rotation steps, each row followed by its count of steps
The counts run from 0 to 626.
[-11   9   5  -7 -45  38 -10  14  10  20  -7  -9  -8 -39 -36  16 -23  -2
 -25  -4  12 -26  -4 -10  -3 -18 -19   2  14  11  26  40   4  32  26  21]  604
[  7 -10  29 -30  17 -16 -10   8 -41   4  -5 -28   0   3   3 -24 -18  -2
   7  20 -48  17 -45  33   1  27 -30  -8  22  11  12  -6   1  -9 -26 -18]  550
[ -7 -10   9   3 -50   3  15  -4   8  19   0   6 -18 -10 -18 -27  29 -29
  -1  -8  42  24  17 -18   7 -12  -9 -31 -21  17   2  20 -12  47  33 -19]  599
[ 25   7 -14  -1  14  12 -37  33  10 -18  27  10 -10   8  24   7  -3  -3
 -17  -4  -4   4  35 -20   8 -25  -5   0 -39 -32 -25 -41  -8 -38 -10  -1]  455
[ -4  12  35 -15  14  19   5  -2  15  -4  29   3  19   0   6  -4 -30 -24
 -26  11   4 -11  28 -19 -15 -30  12  37   6  -6 -24 -34  13 -50 -16  35]  37
[ -3  12 -46  18 -44   5   3  12  -6   9 -32  28  22   9 -21   1  -2  17
  17 -16  36  -2  30 -16  33 -25  12  27  21   7 -30  19  23   3 -17   7]  94
[-17 -13  25 -17  30 -19  13 -18   8   1  25 -12   4   7 -20 -38  23 -45
  15 -26  -4  45  -6   6  12  19 -15  -4  24   1  -7 -24 -13 -29 -27 -23]  464
[-28 -14  10   1  10 -16  15 -40  26   6 -14 -12 -24 -13 -24  -7  47 -21
  23 -18  18   9 -24   1  -6  28 -16 -21   8   8  12  32  -7  45  29 -24]  494
[ -1  19  15   5  -8  19  -1 -10   6  59  29 -27 -18 -52 -12 -14  -2 -27
 -15  12 -19  15  -3 -19  19  -2 -29  40  10  32 -16  -4   0 -23  14  11]  153
[-30  -2  51 -28  16 -24  26 -35  -6   4  28   4  15   8 -10 -45  18 -42
   3  -4   1  20 -10   2 -15  13  17   0   7   6   3 -25 -13 -28 -21   3]  42
[ 20   8 -13  20 -14  25 -12  32  17   3  55  26   5 -12  -2  16   5   9
 -37   2  16  -5  34 -27  -2 -26  22   0 -17  11   9 -10 -29 -35  24   1]  165
[  9  -3  26  -2  15   8   2  -3   6  21  43 -23  -3 -28  -5  -4  16 -13
 -22  -6 -42   5 -26  16 -20  31 -12 -25  16  22  51  -5 -31 -14   6 -12]  158
[-28  24  16 -13  43 -15  -6 -23  10  -7  21  -7  13  -9   6   5  17 -17
   0  -5 -22 -30  -2 -12 -32  11  19  24  -1 -23   3 -33   2 -43 -33  19]  142
[ 22   1 -10  -2  17  -1 -36  33   3 -27  25   7 -17  12  29   7   8  -8
 -14  -5 -22   3  22  -6   1  -3  -2 -27 -45 -40   3 -46 -25 -26 -10 -15]  453
[ 40   2   3   0  13   2 -42  56 -21 -20  26  -3 -12   7  25  11  -9  27
 -19  40  -7  -7   9 -14  -8 -21   6   1 -28   1 -25 -31  -5 -16  -1 -19]  557
[  3  13 -10 -11 -26   1 -12  24 -22 -17 -22  28  19  27  20  -5 -37  14
  -4  23  18 -20  31 -13   1 -37  26  21 -28 -19 -29 -19  21 -14 -22  29]  326
[-21 -10  23 -20  33 -16   6 -17  11   2  24  -9  11   8 -23 -30  15 -41
  11 -32  -3  31  -5   3  12  21 -12   6  35  -6 -12 -29  -9 -42 -37 -12]  463
[ -1   2  23  -3  14  16   3 -10   1  33  39 -31  -2 -38 -15   0   7 -19
 -19  -8 -47   6 -29  14 -11  29 -19 -10  24  29  44  -2 -23 -14   2  -4]  157
[ 24  -5   5   9  26  26 -28  29  38  -7  43  -2 -29 -11  -5  22 -15  13
 -43  16   8   4   6 -21  -1 -16  -8   9 -14   4  -9   7 -19 -24  49  -3]  267
[  8 -16  27 -26  20 -16 -15  14 -35  -2   3 -28  -7   8  11 -27 -15   4
   5  21 -46  17 -43  34  -5  30 -17 -26  15   5  21 -12  -6  -2 -21 -25]  551
[-21  19 -19  16  14  -1  -5 -13  28  12  23  26   0 -12 -24  13   8  13
 -11  -6  29  -9   8 -34  14 -17  20  60   4   1 -25  19  -8 -40  24  20]  65
[-11  18 -15  11 -14  18  -3  17  14  12  46  25  28 -12 -34  10   1   5
 -24 -20  24 -28  21 -29   1 -18  26  31  25  12   9   1 -18 -47   0  17]  168
[-14  17   8  -9  -4  -2  21 -33 -22  27 -33 -19  18 -11   8 -19  -8 -29
  24  -1 -27   5   2   6  12   9 -14  36  16   0 -22 -23  35 -11 -54  27]  228
[ 21  15  18 -17  -6  31 -23  34 -20   5  24 -17  13 -22  12   8 -37  -2
 -34  22 -36 -27   8   4 -16 -14  -5   9   2   4  12 -35   2 -36 -26  27]  241
[ 10  -3  10   5  -4 -13 -17   8  -7  21  38 -21 -30 -26  -1 -22  52 -21
   2   4  -6  23  -8 -12   3  17 -20 -31 -19  17   8 -13 -30  18  12 -50]  365
[ 17  13 -30  -2 -35  22 -29  34 -16  -4 -32  17 -13  -5  24  22 -41  24
 -16  18 -18 -19   9   6  18 -20 -13  -3 -39 -25  14   6   1  10   5  32]  529
[  8  17  -9   7   4  35 -37  27  20   8  40 -20  -4 -45 -24  40   4   4
 -33 -16 -15 -39   4 -30 -12 -10 -10   9  28   5  19  -4  -9 -19   1   2]  372
[-29  -7  23   1 -19  -7  39 -35  16   5  13  10  23   3 -29 -22  44 -37
  14 -34  33  11   7  -4 -15  15  16 -23  25  22  20   0 -15  17  -8 -16]  595
[ -1  12   4 -23  10   2 -34  19 -30   3   5 -28  -3 -22   7   4  -5  -6
   0  -9 -59 -17 -24  18 -10  25 -25 -23   8 -11  36 -27 -11 -10 -41  -8]  448
[-21  14  29 -23   6   6 -30  14  -1  12  36 -20  -8 -38 -31   3  -6  -1
 -28   7 -25 -38 -37  -7 -25  10  -3   5  17  13  45  11 -23 -13  11   9]  54
[ 12 -14 -13  14 -36   6  31 -12   2  18 -46  11  -8  13  15 -18  -8  -8
  16   5  21  42  19  14  33 -10 -24 -11 -26   8 -17  18  19  41  18   4]  309
[ 27  -4  -1  21  -5  16  -8  29  16  -1  60  20  -8  -1   8  13  18   4
 -32   6   4   5  23 -15  -9  -6  17 -29 -29   8  22 -12 -45 -18  35 -12]  163
[-34  14   4   2  -2  -3   1 -15  22   9   9   3  11 -16 -45   4  17  -1
   3 -14  52 -26   6 -42  -5 -17  11  54  33  14 -31  23  11  -8   4   3]  488
